0: [170  86 183  90 255 161 105 165 141 180  70 137 127 255 191 121 120 198 184  68 160 128  12 115 101  98 129]
1: [205 164 158 164 101  75 115 114 128 125 142 152 137 116 139 157 139 182 108 171 120 132 101 125  83 153 122]
2: [182 163 135 175 119 103 139 136 133  73 118 128 137 115 122 120 118 116 142 132 101 124 133 143  97 140 128]
3: [103 110 183 113  61 110 104 182 122 156 127 151 105 126 126 137 142 148 108 158 101 143 110 112 134 163 111]
4: [103 153 111  90  99 125 110  90 115 143 177 158 100 120 142 155 148 145  80 177 173 148 157 117 160 128 112]
5: [133 164  90 153 108 126 141 122 179  29  91  84 106  54 120  77  97   0 152 116 105 182 234 114 150 171 158]
6: [102  99 111 154 180 161 150 171  93  82 100 130 157 177 123  61  60  82 187  58  80 100 109 185 139  95 149]
7: [131 174  98 114 125 118 118  90 175 105 114 100 127 109 118 145 141  91 120 144 162 144 186  90 126 125 125]
8: [169  46  95  60 146 133 123  93  30 218 166 105 132  91 114 139 125 109  89 135 175 158 150 123 168 166 153]
9: [110 115 163 163  93 153 148 185 162 126 122  64 113  95 115 114 142 101 133  87 144 128 123 118  96 110  99]
10: [187 148 145 178 115 108 134 136 132  91 132 107 129  94 128 123 118 105 129 129 124 136 123 142  93 147 132]
11: [ 80  50 124  42 255 193 101 148 183 139   8  89 113 218 156  83 102  49 217  55 144 164 128  72 176 138 168]
12: [141  77 135  79 135 113 111 128  41 188 160 172 135 152 130 138 114 171 106 159 116 135 101 141 166 158 144]
13: [162 155 153 163  81 103 126 141 104  78 142 163 124 116 134 110 113 130 131 158  74 131 115 163 119 150 136]
14: [ 54 139  97  86 147 139 125  90 182 143 110 144 146 180 111 166 153 192 119 132 140  80 138  82 140  93 127]
15: [ 53 203 123 175 115 122 132 134 220  33  89 156 134 155 120 120 115 119 154 119  75  95 151 129 118 103 126]
16: [123 126 110 139 140 170 149 127 120 112 128 106 116 112 132 103 113  82 145  98 141 137 146 153 132 106 124]
17: [143 136  74 154 174 143 154  96 102  81 120 119 157 116 112 100  87  79 154 100 107  99 156 165 133 118 161]
18: [118 170 115  92  96 113 105  96 138 147 180 144 104 117 143 167 155 147  77 180 184 150 162 106 146 120 102]

[ 65 144 101  89 160 134 119  89 186 147 102 135 157 191 115 177 153 201 120 126 145  82 131  71 127  93 127] 14 7 18
[171 111 124 131 135 119 135 115 101 154 147 107 141 107 121 137 130 135 110 126 151 129 127 123 108 137 128] 10 16 2
[ 60 192 106 168 121 135 143 127 205  43  99 139 148 149 117 120 117 121 151 112 100  84 158 129 121  83 125] 15 2 7
[112 160 111 121 129 130 118  98 202 109 118  96 115 109 126 145 146  96 117 131 183 149 175  84 117 121 120] 7 18 16
[ 80 127  59  88 168 113 124  69 119 118 114 181 182 163  95 151 121 179 128 153  77  56 148 118 181 132 188] 14 17 12
[116  72 186 123 121 177 132 155  25 208 203 192  88 175 182 127 130 219 108 127 147 121  27 201 133  89  90] 12 3 4
[115 180  82 138 146 124 133  68 180  76  99 134 149 124 117 146 138 124 132 143 113 106 169  99 127 123 148] 7 15 2
[115  84 188 131 115 164 133 165  35 193 192 185  97 168 161 123 127 207 115 125 138 119  33 202 122  87  93] 12 3 13
[125 170 101 145 102 119 131 135 176  25  89  94 111  68 111  87  88   0 162 121 105 172 226 119 155 163 154] 5 7 16
[109 180  89 143 102 119 131 114 177  21  92 102 106  59 111  79 104   0 159 122 101 178 232 111 149 164 152] 5 7 16
[ 85  86  84  76 240 145 120  71 151 165  56 161 187 210 116 150 139 201 176 116  85  63  93 101 161 117 178] 14 0 12
[123  76 185 130 121 179 131 157  28 206 201 175  95 164 162 126 123 203 108 116 158 123  30 202 127  84  91] 12 3 4
[103 112 146 142  92 154 142 181 154 138 123  77 106  96 119 118 145 102 128  86 147 126 127 131 111  99  98] 9 16 10
[ 60  33 119   0 255 198  84 131 117 203  60 129 118 255 180 100  99 114 173  77 190 169 100  86 189 109 143] 11 0 14
[108 120 175 105  62  93  97 179 132 148 125 154 112 124 121 148 139 146 110 169  92 141 118 106 141 176 120] 3 13 1
[125  77 188 136 119 170 134 170  31 190 195 169  93 169 162 121 118 200 111 113 152 119  35 203 129  84  92] 12 3 13
[179 147 147 169 101  90 136 157  85  90 148 167 139 116 133 102 105 130 133 151  63 129 104 174 114 161 140] 13 2 10
